Families of rows that turns and mirrors carry onto each other, the same ones carrying the whole set onto itself: the rest of each named row's family, in list order:
4 families of 8 rows:
q_163: [  3 -36 -15 -11   1 -32   7 -11]
q_289: [ -1 -15  17   1 -10  23  19  26]
q_968: [-16 -31  30  -7  -1  -6  13  30]
q_492: [ 18  -8 -11 -14  -8  -3  -2 -17]
q_209: [ 23 -38 -14 -21  -1  -8  20 -20]
q_955: [ 24  -2  -9  -7  -2   2  -4 -10]
q_842: [ 27 -51  -9 -17  -7  -4  28  -5]
q_502: [ -6 -36  27  -3  -1  -8  23  36]
q_473: [-18 -23  24   0   7   1  15  30]
q_140: [-3 -7  3  1 -8 24 23 21]
q_729: [ -1 -35  -4  -5   3 -34  23 -17]
q_603: [-2 -2  9  5 -5 25 18  9]
q_56: [12 -6  7  7  3 29  9  9]
q_155: [ 36 -39   0 -17 -13  -8  33  -3]
q_192: [ 13 -57  17   0   5 -22  28   3]
q_986: [ 21 -42 -17 -21   0  -2  30  -8]
q_805: [ 12 -36  10 -19 -13  17  19  34]
q_567: [ 11 -50  21  -7  -5 -29  16  23]
q_497: [ 10  -1  -6  -1  -3   9  -5 -11]
q_421: [  2 -22 -13  -4   9 -23  -1 -18]
q_400: [ 24 -47  20 -23  -7   1  30  19]
q_169: [ 16 -57  18  -2   8 -21  23  17]
q_791: [ 29 -36  23 -20  -2   6  26  26]
q_418: [-17 -31  16  16   4   2  12  27]
q_754: [ -2 -33  -8 -14   4 -27  -3 -15]
q_112: [ -2   0   7  16   3 -12   1  -5]
q_393: [ 17 -54   7 -11   7 -29  27   1]
q_605: [-8 -8 10 25 -1 -6  2 -2]
q_46: [ 17 -38  26 -19  -2  14  21  28]
q_621: [ 11  -9 -12 -24   1   3  11 -19]
q_412: [-9 -4 10 19  3  0  1 12]
q_564: [ -5  -8  10   6  15 -13  -9  -7]

Same family as q_209: q_289, q_502, q_497, q_421, q_400, q_393, q_412
Same family as q_955: q_968, q_140, q_192, q_986, q_791, q_754, q_605
Same family as q_564: q_729, q_56, q_155, q_805, q_567, q_418, q_621

Families of rows that turns and mirrors carry onto each other, the same ones carrying the whole set onto itself: the rest of each named row's family, in list order:
3 families of 5 rows:
q_773: [-19 -15  -1 -13  -6  14  -3 -15  14  13 -32   5]
q_994: [-32 -13 -18  -3  10  15   9  -2  15  22 -11 -13]
q_688: [ -2 -12 -40 -21   2  16   0  -3   4   5 -18 -23]
q_608: [ -2 -23 -31 -20  20   6 -17 -21  24  20 -10   2]
q_146: [-19 -13  -3   0  31  -2  -6 -10  30  31   9  15]
q_732: [ -1 -13  13 -10  13  -2 -15 -17  24  19 -10  30]
q_670: [ 26 -14 -17 -16  32 -11 -21 -13  23  17  11  17]
q_898: [ 27   3 -30 -17   3   5   6  18 -12  -6   0 -19]
q_871: [ 12   3   7   4  33 -15  -1  12  16  19  29  19]
q_338: [ 24  14  12 -10  -7  -1   6  21 -15  -6  -4   7]
q_507: [ 26   4  22  -7  11 -12  -8   4   7   7   6  32]
q_834: [-13   6 -16  -3   2  12  21  24  -9   6  -2 -22]
q_76: [ -5   2  -2 -13 -16  15  11   9 -11  -2 -26 -10]
q_965: [16 15 -2  1 15 -6 16 32 -9  4 22 -2]
q_243: [ 45   3 -17 -15  22 -12  -6  13   1   1  18   6]

Same family as q_871: q_994, q_146, q_834, q_965
Same family as q_76: q_773, q_732, q_338, q_507

Families of rows that turns and mirrors carry onto each other, the same ones carrying the whole set onto itself: the rest of each named row's family, in list order:
4 families of 4 rows:
q_239: [  5  -3  27  20  -9 -17 -14 -16  18]
q_776: [ 14 -11  26  21   0 -11   4 -17 -13]
q_50: [  3  29  -7   3  25  21  16 -13  -6]
q_223: [ 14  -8   3  24  16 -23  12   0   7]
q_386: [-18  34  -1  -6   7  26 -11 -26  12]
q_841: [ 29  -6   4  15  13 -11  18  -5 -10]
q_941: [ 10  -2 -11   2  17  11  14 -19 -32]
q_977: [  1   4 -35   2  23  -6   8  -7  -3]
q_723: [-18  12  -8  -8  -9   5 -30 -31  14]
q_256: [-21   9 -28  -3   4  -4 -22 -22  17]
q_368: [-14   6 -18 -11   0  15 -17 -39 -13]
q_230: [  5   7 -33 -11  14  12   1 -20 -17]
q_390: [-11  -5   7  18   1 -20 -20 -12  28]
q_550: [12 21 26 20 18  6 17 -6  7]
q_206: [-13  -4  22  10 -14  -3 -27 -33   5]
q_852: [ -9  27  28  17  -2  12 -12 -17  24]

Same family as q_776: q_941, q_368, q_206
Same family as q_239: q_841, q_723, q_230
Same family as q_390: q_223, q_977, q_256

